Rows swapped in pairs by one turn or mirror: which row each one swaps with:
The rows were stretched afterwards, more along some directions than others.
Gef: [  2   2   8 -30 -17   4  27 -17  -5  -1  11  -6 -32  -5   2  -7  48]
posuz: [ -4 -17  16 -30   7  -5  20 -28   2  32 -24  -1  19 -23   0   0  48]
nevop: [-23 -46  11 -10  -2 -20  -2 -36  36  29  -1 -43   8 -13 -54   3  30]
pora: [ -1   5  16  -5  -9  -3  23 -34  -8  27  -4 -31   6  18  -1  10  20]
mevif: [-16 -16   9 -24 -20  -8   8 -45  17  37 -16  -7  -2 -19  -6 -30  39]
Pek: [ 11  16  -3 -20 -11  -6  64   4 -15  -8   8 -47 -23  -5 -14  24  41]
tus: [-13  -9  -4 -29 -24 -16  36 -32  30   9  16 -52 -26 -16 -39  13  21]
sov: [-14   7   7  -7 -16  -3  31   3  34  12  23 -24 -31  -2 -17  15  52]
dun: [-11   8  11 -12 -16   0  28  -1 -46  33   1 -19  -8 -22  -1  17  19]
Vigit: [ 15 -22 -25 -14  30   0  30  -6  -1   5 -29  15  25  -4   1  24  -8]
nuzuk: [-20 -38  49 -27   0 -48  19 -19  17  -2   1 -48  18 -15 -42  16  48]
sis: [  0  11  -6 -19 -12  -9  58  -1 -14 -18   9 -53 -27  -8 -28  25  29]
Ruk: [ -5   1  23 -34 -16  -2  31 -22 -11  11  11 -16 -18 -11   8   1  46]
vobo: [-14 -39  -2  -9  13 -24  12 -38 -15  40 -29 -28  31 -41 -34  12  -4]
vilo: [  1 -29   1 -18  21 -10   8 -42  38  35  -7  -4  19  10   1   5  16]
Remu: [ -4  -7  15 -20  16 -12  -6  -3  -6   6   1   3  35  -4  -4   0  -6]
vem: [-21  -2 -22   0   2   8  36 -28   6  44 -18 -51   9 -17 -21  10   1]
mos: [ 19   1   9   0  -5 -17  16 -21   4  16  -3   2  19 -15 -18  10  20]
mib: [  0  -8   2 -21 -19 -25  39 -11 -30 -13  -4 -40 -20 -16 -13   2  34]
pazu: [-16 -24  14 -10  -4 -20  24 -24 -17  -9 -14 -29  16  -3 -26  18  -1]
Kesim: [ -5 -29 -14 -21  12 -10   5 -48  39  42  -4 -19   6  -6 -15   1   0]
Koga: [  0   5  16  -5  12  -8   6 -13  14  27  18 -20   4   4 -20  16  -7]
lizi: [  9  20 -30 -10  14  -3  39 -13  15   5 -17 -23  -3   9  -7   2 -16]
nesub: [-10   5  -3 -10 -23 -11  48  -7 -11 -18   7 -56 -20  -6 -39  23  13]
zute: [-10 -20  18  -5 -21  -9  28 -28   3  -7  -2 -41  -8   3 -41  12  40]
Sesov: [ -1 -25 -22  -6 -17  35   9 -27  20   4  -1 -29 -44   7 -20  19  38]
vutem: [-21  13  14 -15 -39 -23  19 -13  11  24  18 -44 -10 -37 -17 -27  22]
Suk: [-18 -24 -28   7   4  14   3 -30  13  54 -21 -22   4 -16 -35   2  -3]
filap: [ 11 -26  -7 -33 -16  -5  39  -7  20  33  -7  -8  -6 -18  -9  24  36]
palav: [ -8   4 -27  -8   4  19  31 -16 -27  53 -30 -12   7 -24  10  14 -11]
dop: [  5  -2 -20  -9   8  19  -2 -23  24  30  -1  10 -15  10  -3 -21  20]
rafe: [-35 -22   1 -15 -21  -4  -3 -40  23  34 -12 -35 -14 -30 -46 -16  12]
bogo: [  3 -15  19 -41   5 -39  30 -27  27   1  -5 -37  15   7  -2  -6  19]
pupi: [ -7 -20  10   0  22 -33  22 -11   5  19  -9 -14  42   1 -21  34 -12]
mape: [-16 -30  20  -9   3 -24   8 -23   2  -2 -14 -15  28  -1 -28  13  -5]
Gonat: [-18 -44 -10  -7   0  -5  -4 -37  35  39  -7 -35  -7 -11 -49  -2  20]
Godov: [ 10  11 -32  -9  13  13  14 -19  21  22  -5   0 -16  17  -2 -17   3]
vola: [-25 -15  -4 -26 -25 -13  22 -39  27  21   8 -50 -27 -23 -49   4  17]
kos: [-13 -15 -30  -3   8  20  24 -29 -23  60 -38 -13  14 -22   0  13 -12]
vik: [-21 -31  -2  -8  11  13  19 -15  33  16  -8 -30   6 -16 -32  12  -5]
Kib: [-29   1  21  -2   4 -14  44 -20   9  32 -13 -30  37 -12 -14  18  20]
tul: [-20 -39  -3 -32 -23   0  -6 -32 -15  30  -8 -26 -16 -33 -21  -5   5]
mit: [  5  13  -3 -24  11 -22  33 -38   0  18 -17 -20  27  -5   5  -4 -14]
Mozu: [ 12   1   5 -23  15 -15  47  -2  -6  18 -10 -32   4  -4   4  19  39]

Swapped with mit: mevif
Swapped with Suk: nesub
Swapped with zute: vem
Swapped with mape: palav

